(in the rows, 128 means zero)
One turn sends every row of this set to another row. A few are shown first. Where does it send the rows asked after them?
nanun: [ 87 115 154 127 127 118 112 107 123 140 149 120 135 133 154 126]
luvi: [132 101 128 109 128 112  99 110 110  99 158  90 134 140 117 130]
Gebod: [100 157 118 122 131 129 117 113 139 137 149 118 123 166 138 101]
golil: [132 131 108 121 146 149  81 125 116 113 138 121 138 180 115 123]
tov: [126 133 124  97 133 124  90 128 109 115 177 134 119 154 156 138]
nuzov: [150 129 121 102 124 111 113 119 173 111 116 145 134 134 135 129]
pevav: [112 127 126 140 150 146  99 112 125 121 163 118  93 132 174 129]
vir: [ 91 152 117  97 133 135 114 120 135 128 158 115 107 156 124 112]
punen: [137 119 116 125 161 117 117 149 118 143 117  98  85 142 111 160]
zugaz: [123 112  99  99 145 129 134 142 145  96 125 145 105 138 109 140]
Seg: [141  85 141 104 144 148 123 151 164 115 147 138 126 143 137 144]
Fitik: [133 155 117 137 130 126 134 115 123 130 125 138 154 117 150 167]
Sego: [118 134 130 107 134 131 109 114  98 102 173 152 124 144 148 131]
mida: [136 135 133 111 144 141 175 131 119 129 127 117 128  93 127 128]
mon: [116 144 110 100 152 162 145 150 136 109 127 104 130 128 146 158]
mup: [137 119 140 111 143 148  82 125 127 110 142 120 144 174 111 112]
deda: [185 129 126 111 156 142 132 132 123 153 128 102  93 120 121 131]
fik: [141  99 123 137 132 137 121 115 159 155 114 135 138 147 154 150]
Setin: [112 100 130 156 158 145  87 115 114 103 124 117 133 141 134 124]
Mabu: [139 132 133  91 159 155 119 167 124 142 133 136 119 107 126 161]
nube: [156 158 130  93 132 139 146 127 139 151 118 116 147 111 138 127]
dab: [117 105 122 151 161 138  94  98 104 119 119 114 113 143 121 110]
tagab: [134 134 142 131 154 130 113  98 117 150  90  86 130 122 135 136]
zotu: [170 144 123 129 159 107 131 118 123  98 114 129 119 124 125 105]
puzuv: [120 132 165 113 151 151 138 146 102 134 156 142 140 148 120 149]
Lemi: [131 123 145 117 151 128 143 101  89 154 136 101 118 115 158 144]
bave: [143 176 150  89 142 143 124 123 145 109 159 119 117 122 125 124]
gizi: [149  96 126 138 131 120 144 111 144 113 152 156 124 121 126 137]
tozop: [141 123 134  98 163 136 104 135 153 165 148 120 146 105 145 122]
vuleg: [145 146 128 137 151 151 123 136 124 162 130 149 113 101 129 159]
rupul: [148 129 155 141 147 154 143 151 130 139  91 113 128 135 126 147]
bug: [158 156 133 103 172 159  85 123 139 118 125 105 101 123 118 126]
ton: [183 119 161 115 147 125 126 140 127 126 136 123 116 100 117 135]
bozaf: [145 116  87 128 145 115 117 106 139 145 120 148  94 133 132 138]
Kifi: [174 111 142 119 161 145 145 138 124 128 125  96 137 157 150 116]
Firu: [150 105  96  82 148 141 118 125 161 137 121 110 109 141 148 127]
Rus: [152 153 130 114 144 126 131 150 118 123  87 130 122 134 103 145]
Mev: [154 130 162 143 141 119 102 150 156 130 136 123 124 139 113 160]
navob: [113 166 130 116 170 139  98 118 128 148 104 124 104 117 141 129]
Bebus: [ 82 113 144 117 138 113 122 125 117 117 142 115 136 140 151 112]
faf: [129  85 107 125 142 142 166 122 133 130 127 116 108 148 140 138]
soluv: [129  92 138 117 131 136 110 112 102 100 148  84 122 151 125 145]
pem: [137 127 119 142 132 142  98  92 145 121 153  78 115 144 127 117]
sav: [130 126 109 119 165 132 144 130 118 145 170 138 116 106 107 123]
limi: [157 106 156 135 157 139 121 115  81 136 148 125 132 130 120 154]
viseb: [137 148 152 109 141 145 139 134 121 101 142 112 135 148  83 135]
pomo: [112 135 125 118 151 161  97 107 129 130 147 114 106 141 182 121]
nirav: [143 144 125 135 125 133  82  87 142 108 138  96 113 145 123 128]

Seg turns into gizi
sav turns into Kifi
navob turns into bug
Where do these go?
pem turns into Gebod
Sego turns into soluv
nube turns into Rus

One turn sends every row of this set to another row. A few are shown first. Where does it send the rows asked after them?
tobu: [110 106 127 145 130 110 131 131 148 147 142  91 107 125 151 139 151  84
 130 142 146 140 104 138]
Gamus: [128 149  97 142 122 127 121 145  98  96 158 131 144 128 139 128  94 134
 116 114 132 166 117 121]
Sila: [150 136 144 115 129 116 124 151 148 147 147 117 114 141 137  93 119 105
 182 118 115 106 142 127]
mebug: [151 103  95 141 146 103 122 110 133  92 113 152 136 130 119 125 119 144
 115 103 136 152 124 116]
goba: [137 155 104 124 119 113 109 147 104 108 160 129 145 124 133 133  91 131
 112 107 127 164 116 129]
vod: [148 149 108 123 135 126 119 135  94  99 142 119 143 132 139 104 108 134
 105  91 101 127 121 136]
kibuz: [156 119 141 120 112 108 138 117 142 166 109 116 106 105 121 121 161  90
 132 142 160 124 129 144]
Robud: [155 132 169 106 111 111 128 147 140 154 138 107 110 128 119 118 127 103
 164 132 131 104 143 154]
gipi: [112 111 150 137 122 130 153 120 111 140 122 120 130 101 123 168 148 130
 126 161 146 142 127 142]
Dov: [165 106 115 114 131 111 154 113 125 155 128 104 109 111 102 126 158  99
 132 146 148 122 115 119]
migol: [120  99 146 127 122 147 108 133 116 182 127 121 144  97 146 145 119 115
 123 133 141 131 108 134]
pez: [146 141 103 148 148 117 124 105 115  91 118 134 135 130 143 101 135 144
 108  95 112 140 141 130]
lekiv: [145 135 103 133 129 134 118 138  85  97 148 126 145 130 136 103  99 138
 107  97 120 132 125 124]
roda: [160 151 147 132 127 128 147 114 143 162 125  94 106 119 124 131 155 107
 157 148 115 125 145 152]
negu: [135 129 146 108 125 132 165 123 117 136 102 150 141 114 113 128 149 132
 165 153 128 119 129 123]
bufu: [153 135 159 132 119 144 139 140 130 152 122 164 135 112 130 125 122 124
 152 131 105 126 177 130]
Tapi: [138 141 152 138 102 108 100 136 151 184 141 117 122 128 138 132 134  95
 158 143 142 137 142 137]
pib: [163 153 136 134 132 110 160 119 136 132 146 112  98 119 116 119 154 117
 159 146 125 135 172 136]
Guz: [143 113 137 145 112 110  92 147 144 176 165 119 114 123 146 122 118  88
 130 121 139 135 151 127]
sugo: [129 126  95 134 139 107 117 132 135  96 136 137 143 137 125 148  98 139
 133 116 133 171  97 118]
rotad: [131 101 149 140 116 114 125 137 160 159 122 106 112 137 132 149 145  82
 143 144 128 123 117 147]
Bezo: [108 125 168 132 125 145 118 154 141 152 127 140 132 109 172 118 111 111
 145 116 121 129 138 151]
vazot: [138 133 100 154 149 136 129 114 108  85 124 128 137 135 146  96 122 148
 119  99 117 138 133 124]
gev: [136 115  89 137 139 125 127 137 123  91 135 140 143 135 126 134  93 135
 131 114 136 164 100 111]
zir: [148 110  92 153 142 121 126 115 121  88 120 150 135 123 127 117 112 146
 115 105 142 158 133 113]

roda turns into kibuz
bufu turns into negu
Where do these go?
goba turns into vod
Sila turns into pib
lekiv turns into vazot

